In the data rows, zero lies at 4.5, halfway between 4 and 5.
Here is a table of points, one per row:
[4 5 4 4 4 5 5 7 3 4 5 5 4 4 4 4 3 4 4 2 3 4 6 6 3 5 5 1 4 5 2 3 6 2 7 1 4 6 9 5 5 4 4 9 4 3 4 7 4
 7 4 4 5 5 6 3 4 4 4 5 6 3 2 4 4 5 6]
[4 3 5 4 5 5 4 5 4 3 5 7 4 3 3 6 4 4 4 9 5 3 4 5 4 5 3 5 6 4 4 4 4 2 4 1 5 2 5 4 4 6 5 3 4 4 3 6 9
 5 6 4 6 5 2 4 3 6 4 3 4 6 5 3 5 3 5]
[8 4 8 3 2 4 7 3 3 4 3 4 5 7 6 3 5 3 5 4 5 2 2 4 5 4 7 4 4 2 2 4 5 5 4 3 5 4 5 5 4 5 8 5 6 7 9 3 6
 4 5 2 3 5 3 4 3 1 8 3 5 5 4 6 4 8 4]
[5 4 4 6 4 2 4 5 7 2 5 5 4 5 3 5 4 6 1 6 2 4 4 6 2 4 4 5 7 4 4 1 4 9 4 5 4 3 5 2 5 5 3 6 6 3 7 5 3
 4 3 6 5 4 4 7 1 5 4 5 6 5 7 5 5 4 6]
[4 2 5 4 7 3 4 3 4 5 4 3 4 5 6 4 2 3 3 5 3 8 9 3 5 4 2 4 4 5 4 4 5 4 8 3 3 5 2 3 4 6 9 5 2 5 8 4 2
 4 6 4 5 5 3 8 7 7 4 5 3 5 4 3 4 3 4]
[5 5 6 4 4 8 4 7 4 4 5 5 5 5 2 1 6 6 3 3 4 2 3 6 7 2 2 2 7 2 4 5 5 2 5 7 5 6 4 6 4 5 4 4 3 5 5 7 2
 2 4 7 7 6 5 6 2 4 4 4 4 8 3 2 3 4 4]
[4 3 3 5 4 2 4 4 9 5 2 3 4 4 4 5 9 4 4 3 9 5 4 4 3 4 4 3 6 4 4 3 4 3 6 7 3 4 3 5 4 3 4 5 6 4 6 8 6
 7 3 4 4 1 6 3 6 6 6 3 2 5 4 3 5 4 4]
[4 3 4 2 4 6 4 5 5 3 6 6 4 4 6 5 4 4 4 2 2 6 4 6 5 6 4 9 3 4 5 4 4 4 5 4 6 4 4 4 6 8 3 5 4 4 5 5 3
 6 3 4 9 0 6 5 2 2 6 2 1 5 4 5 9 4 6]
[5 3 4 4 9 5 5 4 4 6 7 4 5 6 7 4 8 4 5 7 2 2 4 4 4 4 7 7 4 5 5 5 4 4 3 4 3 9 4 2 3 6 3 4 3 2 6 3 6
 3 3 3 1 4 5 4 4 6 2 4 4 4 4 3 4 8 3]
[5 3 3 4 4 3 4 5 5 3 9 5 4 3 4 4 4 6 4 6 5 5 4 2 4 5 5 3 5 3 4 9 5 4 5 5 3 3 3 5 6 3 4 6 5 4 5 4 3
 4 5 4 5 4 3 2 7 5 4 1 5 6 6 6 3 4 5]
[4 3 4 5 4 5 5 4 4 4 3 4 3 4 3 4 3 4 9 5 3 3 6 6 4 4 5 5 3 5 3 5 0 3 4 7 4 3 4 5 5 8 3 5 4 4 6 9 4
 3 4 6 2 4 5 2 6 3 5 9 5 5 7 6 5 5 3]
[4 4 4 5 7 5 4 4 6 2 3 6 5 3 3 0 2 3 5 4 6 2 3 2 5 6 2 5 7 6 3 7 7 7 4 4 7 4 4 6 5 5 4 5 6 3 3 3 4
 6 6 2 0 3 5 6 7 7 4 4 7 6 5 4 8 4 5]
[4 3 3 5 4 7 4 5 4 5 5 5 3 4 8 3 7 4 4 4 7 3 5 3 4 6 2 6 3 4 3 4 1 5 4 4 4 5 3 4 7 1 4 2 4 3 4 3 4
 6 4 4 8 6 6 5 4 5 4 9 6 4 2 6 2 5 7]
[4 8 2 5 4 5 5 5 2 6 4 5 4 5 4 4 3 5 3 6 4 4 3 6 3 4 2 6 6 6 6 7 5 5 9 5 5 3 3 4 4 5 4 2 5 6 6 4 4
 4 3 4 5 5 3 3 4 5 5 5 3 0 6 4 3 6 4]
[4 5 4 5 4 4 5 4 3 5 5 3 5 5 5 8 4 3 2 2 7 3 7 5 4 4 5 7 6 6 3 2 5 4 3 5 4 4 3 9 5 9 3 3 4 4 3 3 4
 3 6 4 4 6 5 4 3 7 5 4 6 4 6 4 3 5 4]
[4 6 4 4 6 5 4 4 3 6 4 6 3 4 2 5 4 6 5 4 5 3 9 3 5 4 7 3 4 3 4 4 3 2 5 3 4 6 4 3 4 5 5 3 7 4 3 3 4
 5 1 6 5 6 5 9 5 5 5 1 5 4 5 9 5 5 3]
[3 6 3 5 4 5 4 4 4 4 5 6 3 3 5 4 9 4 6 3 2 3 6 8 4 5 5 2 4 5 3 4 4 9 5 2 5 6 6 6 4 4 4 1 3 6 3 3 3
 7 9 5 5 6 3 3 5 3 4 3 4 5 4 4 4 2 4]
[4 4 4 5 5 8 5 4 5 5 4 5 4 4 4 6 3 5 3 5 6 3 5 6 4 5 4 5 4 4 6 2 5 3 5 7 5 4 5 2 4 2 6 4 4 5 4 6 2
 4 9 5 0 3 7 4 0 4 3 3 5 4 4 7 5 6 5]
[4 7 5 4 3 2 6 4 5 6 7 4 2 7 4 5 4 5 7 4 7 6 4 4 7 4 3 5 5 7 3 3 5 3 5 5 4 7 0 2 4 6 2 8 4 7 2 3 6
 4 6 4 3 7 3 6 2 1 6 6 4 4 4 4 4 3 4]
[4 3 3 5 4 5 3 4 6 4 5 5 4 3 5 4 2 5 9 6 7 6 4 6 3 5 6 5 4 3 8 3 3 5 4 4 4 3 7 8 5 4 4 5 3 7 5 3 2
 3 2 4 3 9 6 6 4 5 3 3 2 5 3 2 4 5 4]
[4 3 3 5 6 3 5 4 3 6 0 6 2 5 4 5 5 6 2 6 5 5 3 5 4 4 7 5 5 3 7 8 9 3 2 2 6 4 3 5 7 4 3 7 5 5 3 4 2
 5 5 5 5 4 4 3 6 5 3 7 2 8 6 5 3 4 4]
[5 6 5 4 3 7 4 6 6 3 4 5 7 4 5 9 3 6 3 5 3 6 4 7 5 6 3 3 7 4 1 4 5 3 2 5 6 4 4 1 5 2 3 5 5 6 6 3 5
 3 5 4 4 5 6 3 9 5 4 4 2 4 5 3 4 5 3]
[4 5 4 6 2 5 2 5 5 5 2 4 6 5 3 3 5 3 6 4 2 7 3 4 4 5 4 5 2 6 5 4 6 2 4 5 3 7 5 5 4 2 5 2 5 3 3 6 5
 5 6 2 8 6 5 5 5 2 3 3 7 4 9 5 4 5 7]
[7 4 8 4 9 4 6 3 4 3 4 3 4 5 8 4 3 5 3 3 2 4 5 3 7 3 4 3 3 9 8 4 4 5 3 4 3 4 6 6 4 1 3 4 7 8 5 5 7
 4 3 5 4 4 4 4 3 4 6 4 3 4 5 6 3 4 3]
[4 9 5 4 4 5 4 2 3 4 4 4 3 4 6 3 7 5 4 3 4 9 4 4 3 3 4 9 4 2 5 5 3 3 3 5 5 3 7 3 5 5 5 4 4 4 4 6 5
 5 5 4 4 5 4 2 5 5 4 4 9 4 2 4 4 4 4]
[6 2 5 3 5 3 8 3 6 3 6 3 9 4 3 4 4 2 3 5 5 7 3 6 5 3 6 5 5 5 5 5 4 5 4 4 3 6 5 3 4 6 8 3 7 5 0 5 3
 4 4 5 5 5 3 5 4 4 6 7 3 3 4 5 4 7 3]
[4 4 5 6 4 4 5 5 3 5 5 3 4 5 6 5 4 3 4 0 4 3 4 4 4 5 7 5 6 3 5 5 4 6 5 8 8 3 5 4 4 1 7 5 2 2 3 4 9
 5 3 9 4 6 4 5 5 4 3 5 3 5 6 3 6 4 6]
[5 5 6 5 4 3 5 4 4 3 5 1 3 5 4 5 4 7 3 9 6 4 3 3 4 4 4 3 2 6 4 4 7 4 4 7 5 4 6 5 3 5 5 3 3 3 4 3 3
 7 3 7 6 4 8 4 7 3 5 4 4 5 2 4 7 3 6]
[4 5 5 4 4 5 4 5 3 9 4 4 8 6 7 3 3 3 5 5 9 6 6 4 6 5 5 2 2 5 4 5 4 8 4 4 4 2 6 2 4 9 2 3 7 4 4 5 5
 3 5 4 5 2 4 6 5 4 1 4 4 4 3 4 3 3 5]
[5 3 6 4 5 4 3 6 6 4 3 8 7 4 4 9 5 6 5 5 4 7 4 3 5 7 4 1 3 4 5 8 4 6 5 5 4 5 2 8 4 3 6 4 4 4 4 4 4
 2 1 5 2 3 2 3 3 3 4 6 7 4 2 4 7 3 5]
[5 5 6 4 2 3 4 5 3 6 5 4 6 6 1 4 4 4 9 3 2 3 4 4 6 4 5 5 4 4 9 3 4 5 2 4 4 4 3 4 3 4 4 5 5 4 6 4 5
 4 6 4 5 3 3 4 5 9 8 5 5 3 1 7 4 5 5]
Along one direction, these points spread out more than along any other. Take the direction at right angles to it along which they spread out most. Go by this last direction. Where along it does each point below lie, from 0 to 99? The average is 50, and the first point in the table lies past the average. One standard deviation of the points above along it is 16.
[5 4 4 6 4 2 4 5 7 2 5 5 4 5 3 5 4 6 1 6 2 4 4 6 2 4 4 5 7 4 4 1 4 9 4 5 4 3 5 2 5 5 3 6 6 3 7 5 3
 4 3 6 5 4 4 7 1 5 4 5 6 5 7 5 5 4 6] 46
[6 2 5 3 5 3 8 3 6 3 6 3 9 4 3 4 4 2 3 5 5 7 3 6 5 3 6 5 5 5 5 5 4 5 4 4 3 6 5 3 4 6 8 3 7 5 0 5 3
 4 4 5 5 5 3 5 4 4 6 7 3 3 4 5 4 7 3] 38
[8 4 8 3 2 4 7 3 3 4 3 4 5 7 6 3 5 3 5 4 5 2 2 4 5 4 7 4 4 2 2 4 5 5 4 3 5 4 5 5 4 5 8 5 6 7 9 3 6
 4 5 2 3 5 3 4 3 1 8 3 5 5 4 6 4 8 4] 48
[4 3 4 2 4 6 4 5 5 3 6 6 4 4 6 5 4 4 4 2 2 6 4 6 5 6 4 9 3 4 5 4 4 4 5 4 6 4 4 4 6 8 3 5 4 4 5 5 3
 6 3 4 9 0 6 5 2 2 6 2 1 5 4 5 9 4 6] 64
[4 3 5 4 5 5 4 5 4 3 5 7 4 3 3 6 4 4 4 9 5 3 4 5 4 5 3 5 6 4 4 4 4 2 4 1 5 2 5 4 4 6 5 3 4 4 3 6 9
 5 6 4 6 5 2 4 3 6 4 3 4 6 5 3 5 3 5] 47
[4 5 4 5 4 4 5 4 3 5 5 3 5 5 5 8 4 3 2 2 7 3 7 5 4 4 5 7 6 6 3 2 5 4 3 5 4 4 3 9 5 9 3 3 4 4 3 3 4
 3 6 4 4 6 5 4 3 7 5 4 6 4 6 4 3 5 4] 60
[4 5 4 6 2 5 2 5 5 5 2 4 6 5 3 3 5 3 6 4 2 7 3 4 4 5 4 5 2 6 5 4 6 2 4 5 3 7 5 5 4 2 5 2 5 3 3 6 5
 5 6 2 8 6 5 5 5 2 3 3 7 4 9 5 4 5 7] 73
[4 3 3 5 4 5 3 4 6 4 5 5 4 3 5 4 2 5 9 6 7 6 4 6 3 5 6 5 4 3 8 3 3 5 4 4 4 3 7 8 5 4 4 5 3 7 5 3 2
 3 2 4 3 9 6 6 4 5 3 3 2 5 3 2 4 5 4] 47
[4 7 5 4 3 2 6 4 5 6 7 4 2 7 4 5 4 5 7 4 7 6 4 4 7 4 3 5 5 7 3 3 5 3 5 5 4 7 0 2 4 6 2 8 4 7 2 3 6
 4 6 4 3 7 3 6 2 1 6 6 4 4 4 4 4 3 4] 57
[4 4 5 6 4 4 5 5 3 5 5 3 4 5 6 5 4 3 4 0 4 3 4 4 4 5 7 5 6 3 5 5 4 6 5 8 8 3 5 4 4 1 7 5 2 2 3 4 9
 5 3 9 4 6 4 5 5 4 3 5 3 5 6 3 6 4 6] 55
[5 3 4 4 9 5 5 4 4 6 7 4 5 6 7 4 8 4 5 7 2 2 4 4 4 4 7 7 4 5 5 5 4 4 3 4 3 9 4 2 3 6 3 4 3 2 6 3 6
 3 3 3 1 4 5 4 4 6 2 4 4 4 4 3 4 8 3] 46
[4 3 3 5 4 7 4 5 4 5 5 5 3 4 8 3 7 4 4 4 7 3 5 3 4 6 2 6 3 4 3 4 1 5 4 4 4 5 3 4 7 1 4 2 4 3 4 3 4
 6 4 4 8 6 6 5 4 5 4 9 6 4 2 6 2 5 7] 78
